In the rows, 128 means zero.
Where one turn sends some rows of the set: a few examples, then the rows asked
K283: [113 141 146 172 131 92 147 117 144 96 85 101 144 144 168 142 138]
K789: [109 86 134 137 128 120 136 113 142 96 129 100 102 159 145 134 100]
K101: [124 110 132 143 112 133 140 106 141 110 136 100 107 168 131 158 98]
K763: [134 112 131 141 129 93 100 112 113 73 142 90 126 180 168 129 129]
K818: [125 120 107 165 116 79 113 130 138 117 137 97 166 123 162 144 131]
K868: [113 106 110 137 161 133 140 130 151 70 147 105 142 164 155 144 120]
K337: [150 134 130 146 112 105 105 105 114 89 149 91 130 189 155 153 124]
K732: [118 130 125 180 133 110 137 124 152 115 81 102 146 149 159 135 138]
K483: [127 123 106 169 129 109 137 128 147 127 90 95 154 152 135 135 145]
K800: [127 130 131 117 133 97 92 120 150 102 126 119 139 181 140 139 157]
K947: [131 141 165 144 121 123 124 152 161 108 126 97 125 179 135 162 132]
K190: [109 133 119 140 128 106 131 128 129 79 152 124 153 196 176 153 127]
K266: [127 140 127 142 121 76 159 115 124 100 104 83 157 147 129 147 151]
K497: [113 129 169 140 140 122 134 151 141 96 123 103 119 158 122 164 121]
K899: [144 132 130 148 104 125 125 103 127 108 146 95 121 183 136 167 109]
K173: [138 142 146 132 119 111 103 135 165 111 128 108 135 191 144 149 151]
K930: [112 115 109 137 153 114 127 132 139 68 143 118 152 182 174 147 118]
K462: [116 117 123 153 120 81 141 122 147 105 139 86 151 103 149 148 122]
K399: [124 134 117 177 108 88 117 125 142 124 138 101 159 126 168 151 128]
K61: [121 113 109 153 121 75 126 129 140 108 137 89 162 111 152 142 127]
K548: [109 134 124 144 123 136 160 119 142 97 172 101 132 179 138 150 139]
K721: [102 117 154 125 155 109 122 135 126 87 120 116 125 149 117 155 128]
K398: [107 142 126 144 115 115 148 122 131 94 168 116 143 195 158 155 137]
K373: [112 116 117 141 147 145 157 124 152 86 162 97 132 163 138 144 130]
K814: [119 139 132 177 104 94 132 118 150 122 140 99 151 118 163 157 124]
K774: [114 131 135 164 111 90 145 116 152 111 141 93 147 105 154 155 122]
K941: [115 89 134 136 137 101 115 115 128 76 133 96 111 165 162 119 116]
K51: [118 147 147 153 125 75 158 112 131 88 97 91 149 143 153 147 145]
K496: [108 117 135 114 153 96 101 119 130 90 122 123 135 160 127 141 147]
K141: [131 128 106 151 124 92 148 124 131 120 100 86 161 151 120 141 152]

K373 turns into K868
K789 turns into K941
Now these:
K800 turns into K173
K283 turns into K51
K774 turns into K462

Where one turn sends some rows of the set: a few examples, then the rows asked
K543: [124 119 93 130 155 121 109 138 108 132 98 131 126 114 118 79 173 98 136 127 107 81 174 142 128 126 146 158 142 150 102]
K957: [132 131 89 110 120 145 132 109 116 106 102 142 120 97 115 92 127 128 104 101 164 109 128 132 122 117 119 114 124 130 133]
K468: [125 121 110 154 141 111 105 130 75 111 98 123 116 110 152 115 149 65 133 108 110 100 142 124 129 130 131 122 144 141 120]
K185: [132 122 72 131 135 110 118 150 93 131 96 112 112 141 133 93 130 123 152 133 126 147 159 141 98 110 120 136 117 134 124]
K608: [127 120 99 139 118 132 131 139 83 127 107 107 113 128 148 80 135 101 138 114 143 146 157 117 102 110 122 115 127 123 120]
K298: [125 83 94 115 137 111 135 117 125 115 100 111 139 117 131 129 165 133 117 108 100 111 124 116 113 137 131 74 127 123 168]
K343: [139 105 128 114 143 122 131 135 146 164 96 131 127 96 93 108 128 146 110 113 114 132 136 134 132 101 115 103 132 145 136]
K965: [128 74 108 118 152 101 136 111 124 122 91 111 142 122 131 137 164 120 121 117 95 111 144 118 121 150 140 82 108 123 151]
K807: [120 108 121 159 146 105 109 114 118 167 132 112 118 115 129 138 139 111 135 113 113 94 163 146 133 101 134 118 95 131 138]
K191: [157 110 98 108 147 126 124 134 122 152 95 151 129 100 121 82 139 124 129 171 135 86 159 117 126 119 118 118 146 147 109]
K340: [88 109 85 120 124 138 115 123 156 136 110 133 112 110 109 110 174 125 122 123 88 114 178 139 137 128 140 117 129 121 150]
K85: [118 135 65 99 103 132 127 121 124 117 119 135 90 100 126 94 141 140 113 102 130 100 138 137 123 124 126 99 125 129 109]
K35: [136 90 134 123 153 112 124 123 148 167 84 124 126 110 92 110 120 121 103 118 122 137 142 129 128 119 126 107 134 147 135]
K71: [140 82 118 130 158 104 109 110 145 163 101 120 115 129 114 114 112 119 106 115 147 132 160 125 123 130 124 97 137 150 142]
K757: [161 100 82 119 145 110 123 144 127 158 79 153 124 122 129 76 140 119 141 159 119 106 159 123 117 114 125 118 144 142 107]
K106: [153 105 113 117 133 97 130 124 97 120 84 147 126 119 166 119 134 103 128 145 112 111 131 116 118 124 135 85 164 130 107]
K638: [135 139 70 93 128 140 115 103 105 99 87 120 128 115 127 113 147 134 108 120 133 101 130 141 125 126 116 123 100 127 139]
K484: [123 92 114 147 151 118 127 114 129 147 130 95 114 103 126 151 133 98 143 112 102 100 147 145 142 97 138 121 112 144 130]
K23: [86 94 102 129 124 123 117 116 158 150 104 133 104 121 105 109 166 116 122 126 93 103 171 135 125 126 161 113 140 121 141]
K481: [152 122 107 119 124 103 116 124 101 127 83 146 128 108 165 119 139 111 132 160 120 93 126 113 116 138 119 89 150 124 137]
K772: [137 138 71 107 119 120 114 121 123 106 108 132 103 93 134 121 131 148 144 106 128 101 136 157 129 115 116 130 100 137 122]
K336: [126 136 111 138 144 105 103 131 82 115 107 121 106 98 147 129 140 87 134 118 113 80 129 134 132 143 124 122 153 154 119]
K128: [121 108 107 101 130 116 145 137 88 102 100 126 104 127 143 99 141 150 146 127 119 129 165 133 109 115 147 116 148 130 88]
K264: [115 130 114 114 143 133 147 124 79 107 82 115 130 142 134 96 155 135 141 123 125 115 155 146 111 118 151 143 142 125 113]
K131: [120 85 124 118 161 113 130 96 110 127 95 121 131 131 140 143 155 126 117 119 108 104 171 121 143 151 139 84 107 123 137]
K812: [96 89 111 128 136 109 114 110 138 159 101 132 92 137 106 110 160 143 121 119 109 81 165 137 118 124 164 108 143 131 137]
K413: [120 101 103 135 154 139 127 112 128 123 128 93 117 97 125 152 130 105 135 101 110 109 140 146 148 97 125 125 130 152 145]
K372: [116 119 79 131 150 121 105 143 112 127 116 138 113 98 115 82 165 98 135 131 123 73 175 129 127 150 129 140 143 153 117]

K340 turns into K413
K543 turns into K468
K35 turns into K23
Now these:
K131 turns into K71
K336 turns into K481
K608 turns into K128
K957 turns into K85

Where one turn sends some rows of the set: a few examples, then the rows asked
K304: [138 129 117 134 107 95 160 138 113 130 114 130 94 130 118 147]
K148: [153 148 84 116 151 126 127 123 136 129 129 130 133 144 144 137]
K660: [138 101 139 133 94 134 143 135 131 149 100 124 118 139 130 112]
K647: [124 111 126 165 123 117 157 132 144 120 162 150 137 123 114 141]
K175: [108 136 124 142 85 105 128 141 118 143 139 122 112 110 120 158]
K535: [111 126 128 147 120 124 85 139 110 122 116 135 123 140 105 147]
K269: [137 140 127 129 150 125 124 121 132 139 138 139 118 170 140 175]
K292: [171 116 108 121 154 116 137 140 129 135 136 140 102 115 143 134]
K616: [127 132 132 134 139 139 89 124 150 117 157 128 125 134 141 131]
K309: [120 129 155 118 119 132 144 121 132 130 131 180 130 118 110 128]
K319: [140 138 114 123 163 140 127 111 148 142 128 161 123 164 131 133]
K761: [141 107 114 120 134 110 160 125 134 160 135 142 129 103 149 138]
K612: [134 124 127 122 126 120 121 132 86 131 120 143 123 175 105 130]
K945: [144 113 147 94 140 132 119 144 133 127 144 147 114 153 104 146]
K479: [147 121 105 143 101 128 144 123 91 136 147 142 141 134 102 129]
K405: [138 130 109 128 125 121 134 146 135 133 76 118 122 151 119 140]
K113: [137 101 121 99 129 141 117 140 114 148 103 138 124 110 121 156]
K592: [142 87 118 140 144 132 142 142 143 159 135 142 107 143 131 156]
K424: [87 140 110 107 125 134 127 120 147 142 146 133 136 148 124 144]
K717: [134 122 121 144 123 131 131 136 118 131 87 142 137 172 117 133]
K646: [143 142 115 131 154 120 108 128 148 102 136 140 131 106 132 127]
K330: [131 126 124 127 119 112 145 138 133 121 189 129 126 116 134 132]
K627: [164 130 119 130 155 125 136 106 131 152 117 149 140 153 145 129]
K839: [142 116 124 139 109 135 143 132 139 156 156 121 123 170 123 115]
K706: [111 104 123 136 112 157 130 123 123 164 134 135 127 148 145 113]
K790: [111 152 137 135 88 108 145 114 124 142 130 149 114 114 111 130]
K838: [152 127 121 132 138 131 79 119 135 117 141 134 153 140 135 135]
K498: [126 118 110 126 118 111 118 122 124 120 170 141 141 99 130 144]
K545: [139 124 138 133 99 111 168 142 124 145 100 137 114 129 126 145]
K29: [121 143 123 100 102 142 124 143 135 152 141 124 163 139 123 141]
K447: [105 135 125 109 114 126 91 147 127 145 115 123 135 123 107 146]
K40: [146 108 116 107 145 125 166 146 153 155 141 145 127 128 130 134]
K365: [123 145 117 153 125 116 106 126 117 107 105 142 114 145 97 137]
K783: [144 130 163 116 133 124 116 135 92 144 147 142 118 147 123 134]
K386: [122 141 143 140 130 126 115 134 161 112 141 120 149 130 136 159]
K533: [141 124 84 147 130 120 136 129 138 128 159 133 121 108 140 118]
K742: [116 118 108 148 96 117 112 145 131 124 123 110 106 112 115 140]
K170: [114 160 115 129 125 127 133 95 98 143 119 138 133 134 131 143]
K276: [117 129 168 135 135 121 136 124 152 139 143 142 106 118 124 119]
K278: [144 125 154 144 116 136 113 130 126 134 110 113 143 102 129 118]

K319 turns into K40
K647 turns into K386
K660 turns into K790
Now these:
K839 turns into K276
K29 turns into K783
K717 turns into K545
K292 turns into K533
K304 turns into K742
K498 turns into K838
K278 turns into K170

